One turn sends every row of this set to another row. A few are shown first. Where does it send the rows asked after them?
dete: [ 2.14  0.47  0.25 -2.54 -1.03  1.69  0.90 -3.57 -2.85 -4.34 -3.15 -0.22
  2.80  1.24 -2.32 -3.14 -0.82 -1.04 -0.90 -0.45 -0.40]
Sakur: [-0.50  0.14 -0.76 -1.88 -2.51 -1.51  2.45 -3.91  1.19 -3.53 -1.62  0.85
  2.39 -0.69 -1.45 -3.29 -1.79 -2.09 -0.06 -2.29 -1.23]
Pibal: [-0.57  0.16  0.75  1.97 -2.83  1.29 -0.24  0.77 -0.97 -1.50 -3.82 -1.75
  1.48 -0.17 -2.64 -1.57  0.91 -3.44  0.29 -0.89 -2.25]
kire: [-1.77  0.44  0.80 -0.32 -2.03  0.05 -0.61 -0.77 -0.37 -1.93 -2.85  3.23
  1.23  0.77 -2.43 -2.01 -1.19 -0.83  2.40 -2.43 -1.73]
ripu: [-0.69 -0.27 -1.68  2.11 -1.64 -0.33 -0.27  0.23 -1.61 -3.76 -3.16 -3.28
  1.86 -0.44 -3.43 -1.46  1.52 -2.62 -0.57 -1.78 -0.63]
kur: [-0.69  0.27  0.84  0.44 -3.77 -0.03  1.08 -1.36  1.02 -2.14 -2.03  2.58
  1.15 -0.89 -2.02 -1.58 -2.18 -2.40  0.87 -1.89 -1.65]
fiked: [-1.96  3.19 -0.42 -1.52 -1.50 -1.34  0.01 -4.74 -0.34 -0.95 -1.52  0.79
  2.89 -0.36 -1.29 -3.74 -0.39 -0.54  0.63 -1.66 -3.28]
Fus: [-0.84 -0.69  0.68  2.20 -1.72  0.64 -0.81  1.21 -0.84 -2.81 -4.03 -1.71
  1.70  1.01 -2.31 -1.01  0.38 -2.80  1.22 -1.15 -0.97]
ger: [-1.20  1.06  0.35  2.32 -1.81  0.26 -1.99  0.01 -1.15 -1.61 -3.75 -2.22
  1.66  1.50 -2.02 -1.14  0.52 -2.22  1.24 -0.20 -1.18]
Nika: [ 1.96  1.60  0.95 -0.79 -1.18  1.42  0.53 -4.73 -2.39 -3.45 -2.30 -1.12
  3.70  0.08 -1.31 -2.48 -1.10 -1.06 -1.68  0.49 -1.52]
Doro: [-0.91  1.22 -2.00  2.17 -0.89 -1.43  0.21 -0.72 -1.76 -3.85 -1.99 -2.46
  1.16 -1.82 -3.73 -0.40  0.70 -1.39  0.34 -2.70 -1.14]
vot: [-1.28  0.88 -1.66  1.79 -1.15 -0.19 -1.27  0.07 -2.37 -2.65 -3.33 -3.18
  1.78  0.16 -3.54 -1.75  2.10 -1.97  0.02 -1.66 -1.09]
Zile: [-1.58  2.56  0.37 -0.41 -3.60 -0.05 -0.67 -2.26 -0.21 -0.09 -2.25  2.41
  0.70  0.19 -2.25 -2.31 -1.09 -1.39  1.41 -1.34 -2.34]
dobi: [-0.73  0.90 -1.77  2.46 -2.10 -0.48 -0.51 -0.61 -1.59 -2.97 -2.84 -3.69
  1.91 -0.60 -3.08 -1.21  1.34 -2.50 -0.89 -1.22 -0.82]
dob: [ 1.68  1.65  1.14 -1.41 -0.55  2.18  0.32 -3.79 -3.24 -2.98 -2.71 -0.19
  3.61  0.11 -2.08 -3.23 -0.09 -0.76 -1.26 -0.31 -2.67]
los: [ 0.56  0.06 -0.08 -2.32  0.24  1.82  0.03 -3.74 -3.16 -2.88 -2.81 -0.13
  4.68  1.18 -2.00 -3.25 -0.20 -0.49 -1.04 -0.60 -1.89]
sesuk: [-0.63  1.17 -2.57  1.08 -1.49 -1.24  0.73 -0.44 -1.99 -3.64 -2.34 -2.10
  0.47 -1.59 -4.51 -0.99  1.05 -1.85  0.29 -2.92 -0.90]
Rore: [-0.93  0.30 -2.18  1.35 -1.89 -0.26 -0.57 -0.04 -1.95 -3.11 -3.50 -3.07
  1.18  0.24 -3.82 -2.01  1.66 -2.40 -0.30 -1.64 -0.27]
Pezed: [-0.44 -0.05 -1.21 -1.33 -2.59 -0.84  2.65 -3.57  1.29 -3.17 -1.70  1.45
  2.39 -1.45 -1.50 -2.54 -2.30 -1.65  0.04 -2.14 -0.95]
vuk: [-1.55  1.68  1.36  1.64 -2.70 -0.73 -0.78 -2.28  0.60 -1.52 -1.78  1.95
  2.00 -0.41 -1.03 -0.93 -2.05 -1.03  1.52 -1.21 -2.31]
maf: [ 1.52  1.09  0.71 -1.92  0.13  1.59 -0.43 -3.70 -3.53 -3.67 -2.96 -0.22
  3.47  1.70 -1.87 -3.06 -0.19  0.07 -0.45 -0.25 -1.31]
vanut: [-1.30  1.00  0.65  0.05 -1.01 -1.26  1.24 -3.89  0.89 -2.90 -1.14  0.82
  4.06 -1.69 -0.64 -2.90 -1.41 -1.11  0.12 -2.38 -3.45]
dazit: [-1.42 -0.08 -0.99 -2.20 -0.41 -2.03  0.53 -3.29  0.17 -4.09 -2.20  1.28
  2.57  1.43 -1.33 -3.24 -1.45 -0.37  1.72 -2.66 -0.39]
gefi: [-1.48  1.09  0.08  0.53 -1.28 -0.81  1.08 -3.90  0.79 -2.32 -1.10  1.15
  3.91 -2.24 -0.73 -2.15 -1.66 -0.43  0.27 -2.01 -3.10]
Vasag: [-0.54  1.02 -0.26  1.86 -3.40 -0.17 -0.62 -0.49 -0.50 -1.71 -3.47 -2.76
  0.85  1.20 -2.31 -1.01  0.02 -3.30  0.36  0.10 -0.34]
Fava: [-0.90  2.26 -2.33  1.66 -1.61 -1.35  0.34 -1.31 -1.95 -2.84 -1.92 -2.58
  0.61 -1.88 -4.11 -0.86  1.02 -1.53  0.11 -2.38 -1.27]
gagev: [-1.36 -0.03 -1.52 -2.01 -0.83 -1.55  0.85 -3.23  0.15 -3.61 -2.18  1.70
  2.28  0.90 -1.75 -2.61 -1.90  0.10  1.84 -2.36  0.43]
ler: [-1.12  1.72 -2.38  1.31 -0.83 -1.66 -0.37 -0.81 -2.20 -3.27 -2.37 -2.28
  0.70 -0.75 -4.12 -0.94  1.01 -1.02  0.80 -2.68 -0.72]
lagi: [ 0.87  0.84 -0.02 -2.15 -0.72  1.76  0.33 -4.39 -2.68 -2.20 -2.33 -0.62
  4.70  0.37 -1.72 -3.13 -0.44 -0.96 -1.89 -0.01 -2.25]
Vorob: [ 1.39 -0.73 -0.25 -2.38 -0.69  1.46  1.29 -3.85 -2.13 -3.69 -2.54 -0.56
  4.63  0.60 -1.72 -2.92 -1.18 -1.43 -1.76 -0.42 -1.01]
Navuz: [ 1.12  0.14  0.16 -1.36 -0.64  1.15  0.50 -4.50 -2.13 -3.17 -2.15 -0.89
  5.11  0.29 -1.17 -2.54 -1.09 -1.02 -1.88  0.01 -1.71]
Pog: [-0.87  1.06 -1.53  2.05 -1.85  0.21 -0.69 -0.13 -2.04 -2.37 -3.03 -3.18
  1.71 -0.86 -3.65 -1.83  2.15 -2.54 -0.80 -1.61 -1.77]
tedi: [-1.90  0.90 -0.56 -2.88 -0.54 -0.40  0.65 -2.78 -0.98 -2.25 -2.52  2.21
  2.49  0.31 -2.33 -4.55  0.26 -0.45  1.45 -3.24 -2.75]
bak: [-1.88  2.99 -0.89 -1.44 -1.53 -0.59  0.02 -4.30 -0.50 -0.38 -1.60  1.31
  2.66 -0.69 -1.80 -3.15 -0.53  0.05  0.92 -1.65 -2.98]
mesim: [-1.22  1.63 -1.90  1.71 -0.76 -0.89  0.04 -0.52 -2.35 -2.98 -2.24 -1.93
  1.03 -1.85 -4.42 -1.12  1.47 -1.30  0.48 -3.10 -2.07]
susa: [-2.00  0.70 -1.06 -2.61 -0.47 -0.04  0.59 -2.44 -1.02 -1.88 -2.54  2.77
  2.37  0.08 -2.59 -3.70 -0.16  0.28  1.89 -3.00 -2.14]
vebus: [ 2.18 -0.08  1.07 -0.96 -0.60  1.59  0.99 -3.61 -2.23 -4.95 -2.60 -0.50
  3.78  0.31 -1.47 -2.35 -1.27 -1.13 -1.16 -0.46 -1.00]
bes: [-1.24  0.79  0.01 -0.33 -3.11 -1.19 -0.33 -1.99  0.50 -2.46 -2.57  2.10
  0.68  1.32 -1.68 -1.34 -2.38 -1.32  2.00 -1.30  0.09]
mupu: [-0.51  0.81 -0.42  0.58 -3.26  0.91 -0.37  0.35 -1.21 -1.31 -4.08 -1.78
  0.47  1.14 -3.23 -1.94  0.99 -3.53  0.65 -0.67 -0.92]
midek: [ 1.00 -0.26 -0.62 -2.71 -0.36  1.23  0.32 -3.95 -2.64 -3.36 -2.81 -0.42
  4.15  1.70 -1.93 -3.06 -0.66 -0.72 -1.23 -0.34 -0.54]

bak moves to Pezed
los moves to Navuz
Rore moves to Pog
Where do these go?
ger moves to Vasag
sesuk moves to mesim
dob moves to vebus
kur moves to kire
dazit moves to fiked

